Every row has a hidden score. In each pair, how much higher is the second row's than the first's? 20 means about the same, 40 much higher and 0 much lower. The score is a weighted sum of the row's numbers plus the product of two more (or one squared), each taken from its middle value.
[-0.9  0.8 -0.2 -0.2 -0.3 -0.6 -0.5 -1.0  4.1 -0.5 -0.8  0.0]
[-0.8 -0.6 -0.7 -0.9 -0.5 -0.6 -0.3 -0.8  2.0  1.7 -0.9  3.0] -> 20
[-0.5 -0.7 -1.0 -0.9 -0.5  0.8  1.2 -0.8  0.5  1.8 -0.7  2.7]
[-0.6  1.8 -1.0 -0.4 -0.6  0.3  0.4 -0.8  2.0 -0.6  0.3 -0.3] -> 20
[ 1.0  4.7 -0.2 -0.1  1.5 -0.7 -0.6 -0.8  2.5 -0.4 -1.0 -1.0]
[-0.4 -0.6  1.4 -0.4 -0.4 -0.5  0.3  1.0 -0.5 -1.0  1.1 -0.8] -> 18
[-1.0 -0.7 -0.7 -0.9 -1.5  1.8 -0.5 -0.8  0.0  1.0  0.7  2.8]
[-0.6 -0.4 -0.7 -0.7 -0.4 -0.4 -0.5 -1.1  0.0  0.8  0.5  0.6] -> 17
[-0.2 -0.5 -0.5  0.8 -0.6  1.1 -0.2 -0.4 -0.4 -0.3 -0.6  0.5]
[-1.1  1.2  0.1 -0.7 -0.7 -0.4 -0.7 -0.8  0.1 -0.7  0.2 -0.5] -> 23
[-1.0 -0.6  0.6 -0.7  1.6 -0.7 -0.5  1.0 -0.7 -0.4  1.9 -0.5]
[-0.5  1.5  0.3  0.1  1.7 -0.8 -0.5 -0.8  3.2 -0.6  0.1 -0.5] -> 21
[-0.9  0.6  1.4  1.2 -1.0 -0.6 -0.2 -0.1 -0.5 -1.1  0.9 -0.9]
[ 1.6  1.3 -1.0 -1.0 -0.3 -0.5 -0.2 -1.2  0.1  0.7 -0.7 -0.3] -> 31
[ 0.8 -0.4 -0.7 -1.0  1.0  0.1  1.4 -1.1  2.1  1.2 -0.6  0.6]
[-0.6 -0.3 -0.8 -0.6 -0.5 -0.2 -0.6 -0.9 -0.3  0.2 -0.3  0.8] -> 15
[-0.9 -0.6  2.0  0.8  0.3 -0.6 -0.6  1.9 -0.9 -0.9  1.9 -0.7]
[ 0.1 -0.6 -0.6 -0.7 -0.3 -0.3  1.0  0.3 -0.2 -0.6  0.9 -0.5] -> 23
[-1.1 -0.3  0.5 -0.1 -0.4 -0.7 -0.9 -0.5 -0.2 -0.5  0.9  0.8]
[ 2.4  0.0  0.1  1.8 -0.5  1.5  1.3  1.2 -0.3 -1.1  0.7 -0.9] -> 31
[-0.7 -0.6 -0.6 -0.6  0.3 -0.5  0.0 -0.4 -0.4  1.8 -0.8  0.2]
[-0.7 -0.5 -0.9 -0.8 -0.6  0.1 -1.0 -1.2  2.4  1.9 -0.9  1.7] -> 21
[-0.6 -0.5 -0.9 -0.8 -0.6 -0.4 -1.0 -1.3 -0.3  1.4 -0.5  2.3]
[ 1.9 -0.3 -0.5  1.1  1.0 -0.6 -0.9  0.9 -0.7 -0.6 -0.3 -0.4] -> 29
[-0.7 -0.7 -0.8 -1.1 -0.7  1.4  1.4 -0.8 -0.1  2.2 -0.6  2.7]
[ 2.1 -0.4 -0.3  1.2  0.0  1.9  2.2  1.9 -0.3 -0.6  1.1 -0.6] -> 19
[ 1.2 -0.4 -0.8 -0.6 -0.2 -0.1 -0.2 -0.8 -0.2  1.2 -0.9  0.4]
[ 2.2 -0.6  1.0  2.3 -0.5  1.7  0.3  1.6 -0.4 -1.0 -0.2 -0.6] -> 24
[ 1.7 -0.5 -0.4  0.5 -1.0  4.7  0.3  1.2 -0.6 -0.7  1.5  0.2]
[-0.5 -1.2 -0.3 -0.7 -0.6  0.1 -0.9  0.5 -0.9  0.0  1.8  0.8] -> 17
[-0.9 -0.5 -0.5 -0.7 -0.8  1.7 -0.5 -0.8 -0.4  0.8 -0.2  1.2]
[-1.0 -0.7 -0.7 -1.1 -0.1 -0.6 -0.4  1.1 -1.1 -0.7  3.8 -0.4] -> 23
[-0.6 -0.5  1.4  1.2 -0.4 -0.1  0.2  0.7 -0.6 -0.9  1.3 -0.5]
[-1.0  0.4  1.9  1.2 -0.5 -0.8 -0.5 -0.6 -0.5 -0.7 -0.1 -0.7] -> 19
[-0.8 -0.8 -0.6 -1.1  2.9 -0.5  1.3 -0.9  0.1  1.2 -0.6  0.7]
[-0.5 -0.4 -0.6 -0.8 -0.8  0.4 -0.5 -0.9 -0.3  0.7 -0.5  1.7] -> 7
[-0.6  0.8  0.1  0.4 -0.4 -0.4 -0.6 -0.8 -0.3 -0.5 -0.6 -0.6]
[-0.4  1.6 -0.5  0.0 -0.7 -0.6 -0.6 -1.0  3.0 -0.7 -0.7 -0.6] -> 22
[ 0.6 -0.8 -0.9 -0.7 -0.1 -0.6 -0.4  1.6 -0.9 -0.3  1.8 -0.6]
[-0.5  2.5 -0.3 -0.5 -0.6  0.6 -0.4 -1.0  1.1  0.1 -0.9 -0.5] -> 20
[-0.3 -1.0 -0.8 -0.8 -0.4 -0.2 -0.3  0.1 -0.6  0.2  0.1  0.8]
[-0.8 -0.4  0.2 -0.7  0.4 -0.9  0.2  0.5 -0.2 -0.6  2.0 -0.5] -> 23
[ 0.7  0.0 -0.8 -0.8  1.1 -0.4  3.0 -0.9  1.0  0.5 -0.5 -0.4]
[ 0.1 -0.3 -0.5 -0.8  1.9 -0.5 -0.1  0.2 -0.2  0.2 -0.5 -0.3] -> 18
[ 1.1 -0.5 -0.6 -0.4 -0.6  3.2  1.0  0.8 -0.9  0.1  0.7  0.5]
[ 1.9  0.2 -0.9 -0.7 -0.2  0.0  2.8 -0.8 -0.5  0.3 -0.2 -0.4] -> 33
[-0.8  0.1 -0.1  0.5 -0.2 -0.6 -0.5 -0.7  0.0 -0.6 -0.2 -0.4]
[-0.7 -0.5  0.6  0.5 -0.3  0.2 -0.5  1.3 -0.9 -0.6 -0.7 -0.6] -> 20
[-0.5 -0.5 -0.9 -0.6 -0.9  0.3 -0.6 -1.0  0.0  0.8  0.4  2.5]
[-0.6  0.8 -0.5 -0.7 -0.5 -0.4 -0.5 -0.6 -0.1 -0.3 -0.1 -0.5] -> 22
[-0.6 -0.5  1.3  1.3 -0.1  0.4 -0.3  0.5 -0.9 -0.5 -0.6 -0.6]
[ 0.2 -0.7 -0.6 -0.8 -0.4  0.2  2.1 -0.9  1.3  1.5 -0.7  2.4] -> 24
[-0.7 -0.7  2.0  0.0  1.3 -0.6 -0.9  2.1 -0.4 -0.7 -0.4 -0.8]
[-0.5  1.8 -0.7 -0.6 -1.0 -0.7 -0.6 -0.6  0.6 -0.2 -0.6 -0.3] -> 15
[-0.5 -0.5 -0.7 -0.8 -0.7  0.6 -0.3 -0.7 -0.4  1.3 -0.6  0.4]
[-0.5 -0.7 -0.8 -0.6 -0.5  2.4  0.5 -0.6 -0.3  1.7 -0.8  2.1] -> 25
[-0.6 -0.4 -0.4 -0.2  1.6 -0.5  0.2  1.4 -0.5 -0.7  1.7 -0.5]
[-0.7 -0.1  0.9 -0.4  0.0 -0.5 -0.7  1.2 -0.7 -1.0  1.9 -0.3] -> 14
[-0.7 -0.8  0.4 -0.4 -0.3 -0.7 -0.6  1.4 -0.9 -0.7  2.1 -0.5]
[ 0.6  0.1 -0.6 -0.4  0.5 -0.6 -0.4 -0.6 -0.3 -0.5 -0.2 -0.8] -> 26
[-0.6 -0.6  1.8  1.5 -0.2  1.9 -0.5  0.3  0.0 -0.6 -0.8  1.6]
[ 0.3 -0.7 -0.7 -0.7 -1.1  1.0 -0.4 -1.0  0.5  1.7 -0.5  1.8] -> 17
[ 0.1  0.6 -0.6 -0.6 -0.2 -0.1 -0.4 -1.2  1.9  1.3 -1.0  1.1]
[-0.3 -0.6 -0.3 -0.8 -0.6 -0.6 -0.5  0.5 -0.5 -0.6  1.0 -0.6] -> 22
[-0.3 -0.2  1.5  1.6  0.2 -0.3 -0.7 -0.7  1.3 -0.8 -0.6 -0.5]
[-0.5 -0.2 -0.6 -0.7 -0.4 -0.6 -0.6 -0.7  2.0  0.5 -0.6  0.8] -> 20
[-0.7 -0.5  2.8  2.0  0.1 -0.5 -0.8  1.4 -0.6 -0.8 -0.5 -0.4]
[-0.6 -0.8 -0.6 -0.6 -0.9  0.7 -0.2 -0.8 -0.2  1.1 -0.4  2.1] -> 21
[-0.6 -0.6  0.0 -0.6  1.6 -0.7 -0.7  2.1 -0.6 -0.4  1.3 -0.5]
[-0.7 -0.3  1.7  2.9 -0.1 -0.3 -0.6  0.2 -0.1 -0.4 -0.7 -0.4] -> 6
[-0.7 -1.1  2.9  2.7 -0.4 -0.5 -0.4  0.9 -0.9 -0.8 -0.6 -0.6]
[-1.1  0.9  0.0 -0.6 -0.3 -0.9 -0.9 -0.5  0.0 -0.5  1.0 -0.4] -> 25
[ 0.3 -0.4 -0.7 -0.6  1.1 -0.5 -0.6  1.6 -0.4 -0.7  1.5 -0.7]
[ 1.8  1.9 -0.7 -0.4  1.2 -0.4 -0.3 -0.9  0.3  0.4 -0.4 -0.6] -> 22
[-0.8 -0.6 -0.9 -0.6 -0.9 -0.3 -0.8 -1.0 -0.4  0.7  0.7  0.8]
[-0.5 -0.6 -0.4 -0.6 -0.3 -0.4  0.6 -0.5 -0.2 -0.2  0.1 -0.4] -> 24
[-0.3 -0.6 -0.8 -0.9 -0.7 -0.6 -0.5 -1.0  2.7  2.3 -0.6  3.0]
[-0.6 -0.6  0.3 -0.5 -0.2  2.1  0.9 -1.2  4.6  0.9 -0.8  1.1] -> 27
[-0.7 -0.3 -0.6 -0.6  1.7 -0.3  0.3 -0.6 -0.4  0.5 -0.5 -0.4]
[-1.1 -0.4  1.8  0.9  0.0 -0.8 -0.7  0.1 -0.1 -0.7  0.5 -0.4] -> 15
[-0.7  0.7  0.5 -0.7 -0.1 -0.4 -0.6 -0.5  0.2 -0.6 -0.8 -0.6]
[ 2.3  1.4 -0.5  0.4 -0.2 -0.8  1.8 -0.2 -0.3 -0.5 -0.7 -0.8] -> 34
[-0.3  1.1 -0.2 -0.7  0.2 -0.5  0.8  0.3 -0.1 -0.7  0.8 -0.8]
[-0.3  1.0 -0.5 -0.8 -1.0  1.9 -0.8 -1.2  2.1 -0.2 -0.9  0.3] -> 18
[-0.2  1.1 -0.4 -0.4  3.4 -0.5  1.0  1.1  0.1 -0.7  0.5 -0.8]
[-0.8  0.7  0.5 -0.1 -0.3 -0.9 -0.9 -0.5  0.8 -0.9  0.3 -0.4] -> 2
[ 0.5 -0.6  0.3  1.9 -0.5  2.3 -0.4 -0.6 -0.2 -0.5 -0.8  1.2]
[-0.5 -0.4 -0.9 -0.4 -0.6  2.1  1.2 -0.6 -0.1  0.6 -0.4  0.2] -> 23
[-0.7 -0.6 -0.8 -0.9  2.7 -0.6  0.8 -0.9 -0.3  1.6 -0.8  0.0]
[-0.6 -0.5  1.5  1.0 -0.6 -0.4  1.3  0.0 -0.5 -1.1 -0.5 -0.8] -> 14
[-0.3 -0.2  1.9  0.7 -0.2 -0.6  0.0  1.6 -0.6 -0.8  0.1 -0.6]
[ 0.4  0.6 -0.6  0.0 -0.8 -0.1 -0.7 -0.5 -0.1 -0.3 -0.8 -0.7] -> 23
[ 0.0  3.3  0.5 -0.4  0.3 -0.8 -0.5  0.6 -0.2 -0.7 -0.7 -0.7]
[ 2.1  2.3 -0.7 -0.9  1.1 -0.7 -0.1 -0.7 -0.4  0.8 -0.8 -0.8] -> 23
[-0.6 -1.0  0.5 -0.7 -0.4  0.6 -0.3 -0.8  0.2  0.5 -0.7  0.6]
[ 0.0  1.4  0.2  1.4 -0.2 -0.7 -0.3 -0.4 -0.1 -0.6 -0.6 -0.7] -> 18
[ 1.0 -0.4 -0.5  0.1  1.2 -0.7  0.6  2.0 -0.5 -0.9  2.1 -0.9]
[-0.7  0.1  0.3 -0.6  0.0 -0.3 -0.3 -0.1 -0.2 -0.4  0.6 -0.5] -> 18
[ 0.3 -0.4  0.0  2.5 -0.7  1.9  0.0 -0.1 -0.3 -0.5 -0.8  0.6]
[-0.5 -0.8 -0.6 -1.0 -1.0  0.8  0.1 -0.8 -0.6  1.2 -0.3  1.5] -> 23
[-0.9 -0.5  1.9  2.9 -0.8  1.5 -0.8  0.2 -0.9 -0.7 -1.0 -0.4]
[-0.2 -0.8 -0.6 -0.7 -0.5 -0.6 -0.7  1.6 -1.2 -0.8  3.2 -0.5] -> 27
[-0.9 -0.4 -0.6 -0.6 -0.9  1.4 -0.5 -1.0 -0.6 -0.2  0.4  0.9]
[-0.7 -0.7 -0.4 -0.8 -0.3 -0.5 -0.2 -0.4 -0.5  0.2  1.1 -0.3] -> 20
[-0.4  0.9  0.5  0.1  0.4 -0.5  1.2  0.9 -0.3 -0.7  1.0 -0.8]
[-0.6 -0.8  1.9  1.1  0.2 -0.4 -0.7  2.5 -0.8 -0.8  1.7 -0.6] -> 16
[ 1.6  2.2 -0.8 -0.6  0.2 -0.6  0.9 -1.2  1.8  1.7 -0.8 -0.5]
[-0.3 -1.1  0.4 -0.5 -0.3 -0.3 -0.7  1.4 -1.2 -0.5  1.8 -0.4] -> 19
[-0.7 -0.2 -0.6 -0.9 -0.8  0.2 -0.6 -0.6 -0.2  0.5 -0.6  0.3]
[-0.6 -0.7  0.2 -0.8 -0.7 -0.4 -0.7  1.3 -1.2 -0.5  2.6 -0.2] -> 21
[-0.6 -0.5 -0.6 -0.6 -0.6 -0.4 -0.2 -0.7 -0.3  0.7 -0.6  0.0]
[-0.9  0.9 -0.2 -0.8 -0.7 -0.6 -0.5 -1.1  0.1 -0.5  0.4 -0.3] -> 23
[ 0.2 -0.8  0.3  2.9 -0.5  1.0 -0.3  0.4 -0.8 -0.6 -0.6 -0.5]
[-0.6 -0.6 -0.5 -0.7 -0.2  0.6  3.1 -1.0  1.6 -0.5  2.3 -0.2] -> 30
[-0.6  1.9  0.0 -0.4 -0.8 -0.6 -0.5 -0.9  0.4 -0.1 -0.9 -0.5]
[-0.5 -0.6  1.0  0.3  0.6 -0.7  0.4  2.9 -0.8 -0.7  1.5 -0.9] -> 25
[ 0.1 -0.3 -0.8  0.2 -0.5  0.8 -0.4 -0.9 -0.2  1.0 -0.9  1.9]
[-0.4 -0.2 -0.5  0.6 -0.3  0.0  0.8 -0.7 -0.7 -0.3 -1.0  0.4] -> 22
[-0.6 -0.1  0.5 -0.6  2.2 -0.5 -0.6  0.6  0.0 -0.7  1.1 -0.6]
[-0.4 -0.3  0.7 -0.5  1.6 -0.7 -0.6  2.5 -0.7 -0.6  1.2 -0.6] -> 21
[-0.6 -0.7 -0.5 -0.7 -0.3 -0.5 -0.7  0.1 -0.9 -0.1  0.4  0.6]
[-0.4  1.5 -0.5 -0.5  2.3 -0.4 -0.4 -0.3 -0.5 -0.4  0.4 -0.8] -> 28
[ 1.1 -0.7  1.4  3.0 -0.5  1.8  4.0  1.8 -1.0 -0.9  0.9 -0.7]
[ 2.5  1.8 -0.2  1.3 -0.4  0.4  0.0 -0.2  0.6 -0.6 -0.7 -0.6] -> 33
[-0.6 -0.9 -0.6 -0.9 -0.2  0.5  1.2 -0.7  0.8  0.9 -0.7  1.7]
[-0.5  0.4 -0.7 -0.7 -0.8  0.5  1.9 -1.1  3.4  1.2 -0.9  0.7] -> 21
[-1.3 -0.6 -0.7 -0.8 -1.0  1.7 -0.6 -1.0 -0.7  0.7  0.0  0.7]
[ 1.0 -0.5 -0.2  1.4 -0.4  2.0  0.4  1.6 -0.5 -0.8  0.5 -0.5] -> 20
[ 0.4 -0.6 -0.4 -0.2  0.5 -0.5 -0.9  2.0 -0.8 -0.6  0.7 -0.5]
[-0.7 -0.5 -0.4 -0.7 -0.6 -0.7  2.0  1.0 -0.5 -0.7  3.2 -0.4] -> 22
[-0.6  1.8 -0.3 -0.5 -0.5 -0.7 -0.4 -0.9  2.5 -0.7 -0.7 -0.4]
[-0.6  0.9  1.0  2.3 -0.5 -0.7  1.1  0.2 -0.4 -0.9 -0.4 -0.9] -> 14
[-0.6 -1.0  2.0 -0.7 -0.6 -0.6 -0.7  2.5 -0.7 -0.7  2.2 -0.6]
[-0.6 -0.3  1.1  0.7 -0.7 -0.7 -0.7 -0.4 -0.5 -0.6 -0.6 -0.5] -> 19
[ 2.2  0.0 -1.2 -0.8 -0.4 -0.3  1.1 -1.3  2.3  1.4 -0.8  1.1]
[-0.7 -0.5 -0.1  1.3 -0.4  0.2  4.6  0.7 -0.7 -0.7  0.5 -0.8] -> 11
[-0.8 -0.6 -0.5 -0.7 -0.9 -0.4 -0.5 -1.2 -0.2  1.5 -0.7  2.0]
[-0.4 -0.5 -0.8 -0.9  1.7 -0.5  1.3 -0.9  0.1  1.9 -0.7  0.5] -> 27
[-0.7 -0.7 -0.6 -1.0 -0.3 -0.6 -0.8 -1.1  4.3  1.9 -0.9  2.7]
[-0.2 -0.5  0.9  1.5 -0.5 -0.8 -0.8  1.9 -0.3 -0.9 -0.5 -0.8] -> 13
[-0.6 -0.4 -0.5 -0.6 -0.2  1.2 -0.1 -0.7 -0.4  0.7  0.3 -0.3]
[-0.1 -0.3  0.3 -0.7  1.4 -0.7 -0.7  0.9 -0.3 -0.1 -0.6 -0.5] -> 24
[ 1.9 -0.5 -0.6 -0.7 -0.7  1.6  2.5  1.4 -0.9 -0.6  3.0 -0.7]
[ 2.6  0.3 -0.6  2.0  0.2  2.2 -0.7  1.1 -0.1 -0.3 -0.2 -0.4] -> 12
[ 0.3  0.9 -0.7 -0.5  0.5  1.3 -0.4 -0.7 -0.3  0.1 -0.3 -0.8]
[-0.9 -0.4  1.3  1.5 -0.5 -0.2 -0.3  0.0  0.0 -1.0 -0.5 -0.5] -> 17
[-0.7  0.3  0.6 -0.2  0.5 -0.6 -0.4 -0.7  0.1 -0.9  0.2 -0.6]
[-0.4  1.0  0.5 -0.1 -0.4 -0.5 -0.6 -0.6  1.3 -0.7 -0.5 -0.4] -> 19
[-0.6  0.9  1.0 -1.0  1.3 -0.8 -0.5 -0.5  2.4 -0.8 -0.2 -0.6]
[-0.8 -0.3 -0.6 -0.6 -0.8 -0.4 -0.8 -1.0  0.4  1.4 -0.7  2.2] -> 11
[-0.4 -0.8  0.8 -0.6 -0.2 -0.7 -0.6  2.1 -0.6 -0.6  2.2 -0.3]
[ 0.5 -0.7 -0.7 -0.4 -0.6 -0.2 -0.9 -1.2  1.8  1.5 -0.9  2.7] -> 17
[ 1.2  0.9 -0.7  0.5 -0.2 -0.4 -0.3 -0.8 -0.2  0.5 -0.8 -0.5]
[ 1.7 -0.7 -0.5 -0.1  2.1 -0.7 -0.9  0.7 -0.9 -0.2 -0.7 -0.4] -> 23
[ 1.2  1.3 -0.7 -0.6 -0.3  1.5  2.0 -1.0 -0.3 -0.2  1.5 -0.5]
[-0.6 -0.6 -0.5 -0.9  0.0 -0.4  0.0 -1.0  0.3  0.6  0.0  1.4] -> 14
[-0.9 -0.5 -0.3 -0.4 -0.7  1.5 -0.2 -0.9  0.6  0.3 -0.6  1.8]
[-0.2 -0.7 -0.7 -0.9 -0.9  0.7  0.6 -1.3  1.3  2.3 -0.8  2.3] -> 17
[-0.1 -0.5  0.6  1.5 -0.6 -0.1 -0.3  0.8 -0.6 -0.8 -0.3 -0.9]
[-0.4 -0.8 -0.4 -0.9  3.5 -0.5 -0.4 -0.5 -0.3  0.3 -0.6 -0.4] -> 29
[-0.4  0.4 -0.9 -0.7  2.3 -0.4  1.0 -1.1  0.1  0.7  0.2 -0.5]
[ 0.2  0.6 -0.8 -0.8 -0.1 -0.6  0.0 -0.7 -0.2  2.2 -1.0  0.0] -> 11
[-0.6 -0.5 -0.8 -0.4 -0.3 -0.4  1.0 -0.5 -0.2  0.8 -0.6  1.0]
[-0.8 -0.5  1.2  0.1 -0.6 -0.4 -0.9  0.7 -0.6 -0.7  0.6  0.0] -> 20
[-0.7 -0.6 -0.8 -0.8 -0.9 -0.2 -0.8 -1.2 -0.5  1.6 -0.7  2.7]
[-0.5 -0.3 -0.6 -0.9 -0.4 -0.5 -0.3 -0.6 -0.4  0.5 -0.3  0.4] -> 23
[ 1.2  1.1 -0.4  0.0 -0.4 -0.4 -0.5 -0.4 -0.1 -0.5 -0.8 -0.6]
[ 0.9  2.7 -0.3 -0.1 -0.6 -0.7 -0.6 -0.6 -0.3 -0.7 -0.6 -1.1] -> 17
[-0.9 -0.3  2.0  0.5  0.3 -0.5 -0.6  1.2 -0.2 -0.5  0.5 -0.8]
[-0.9 -0.4  1.9 -0.5 -0.4 -1.2 -1.0  0.8 -0.4 -0.4  1.3 -0.3] -> 20
[-0.6 -0.6 -0.8 -0.4 -0.5 -0.9 -0.9 -1.0  1.7  0.7 -0.7  2.4]
[ 0.7 -0.3 -0.6 -0.7 -0.3 -0.6  0.5 -0.9  0.2  1.7 -0.7  0.4] -> 21
[-0.9 -0.7  3.7  1.7 -0.2 -0.5 -0.6  0.8 -0.4 -0.8 -0.7 -0.6]
[-0.6 -0.5 -0.6 -0.8 -0.4 -0.6 -0.4 -0.8 -0.2  0.4 -0.8  0.3] -> 21
[ 1.3 -0.5  1.1  1.3  0.2 -0.6  1.9  2.3 -0.4 -1.1  1.7 -0.7]
[-0.7 -0.5  2.0  1.9 -0.4 -0.5  1.6  1.6 -0.6 -1.1  0.3 -0.6] -> 15
[-0.7 -0.3  1.6  0.6  2.0 -0.4 -0.8  0.8 -0.5 -0.6  0.1 -0.4]
[ 1.0 -0.6  0.0  0.9 -0.1  0.5 -0.6  1.6 -0.3 -0.7  0.7 -0.5] -> 16
[-0.6  1.2  0.9 -0.6 -0.6 -0.7 -0.6 -0.8  2.5 -0.4 -0.7 -0.4]
[ 1.2  0.0  0.6  2.1 -0.6  2.6  2.0  0.1 -0.2 -0.6  0.0  0.0] -> 19
[ 0.5 -0.2  0.7  1.6  0.0 -0.4  2.8  1.2 -0.3 -0.7  0.2 -0.7]
[-0.5  2.1 -0.5 -0.3 -0.3 -0.8 -0.3 -0.8  3.5 -0.8 -0.6 -0.7] -> 23
[-1.0  0.5  1.5 -0.3 -0.4 -0.7 -0.8 -0.3  0.0 -0.7 -0.6 -0.4]
[ 3.3 -0.4 -0.6  0.0 -0.5  1.8  3.8  1.8 -0.8 -0.5  2.7 -0.6] -> 36
[-0.5  1.6 -0.2  0.6  1.9 -0.7  0.4  0.6 -0.1 -0.7  0.8 -0.6]
[-0.7  0.0 -0.6 -1.0  4.1 -0.8  2.4 -0.8 -0.5  0.4 -0.2 -0.6] -> 27
[-0.7 -0.5  2.7  2.2 -0.3 -0.7  0.8  0.1 -0.3 -0.9 -0.4 -0.7]
[ 1.6 -0.3 -0.7  0.8  0.0  0.6  1.7  1.0 -0.9 -0.5  1.9 -0.5] -> 25
[-1.0 -0.7  3.7  2.1 -0.3 -0.5 -0.7  0.1 -0.7 -0.6 -0.9 -0.5]
[-1.0 -0.5 -0.5 -0.9  1.8 -0.4 -0.5 -0.7 -0.1  1.4 -0.7  0.2] -> 28
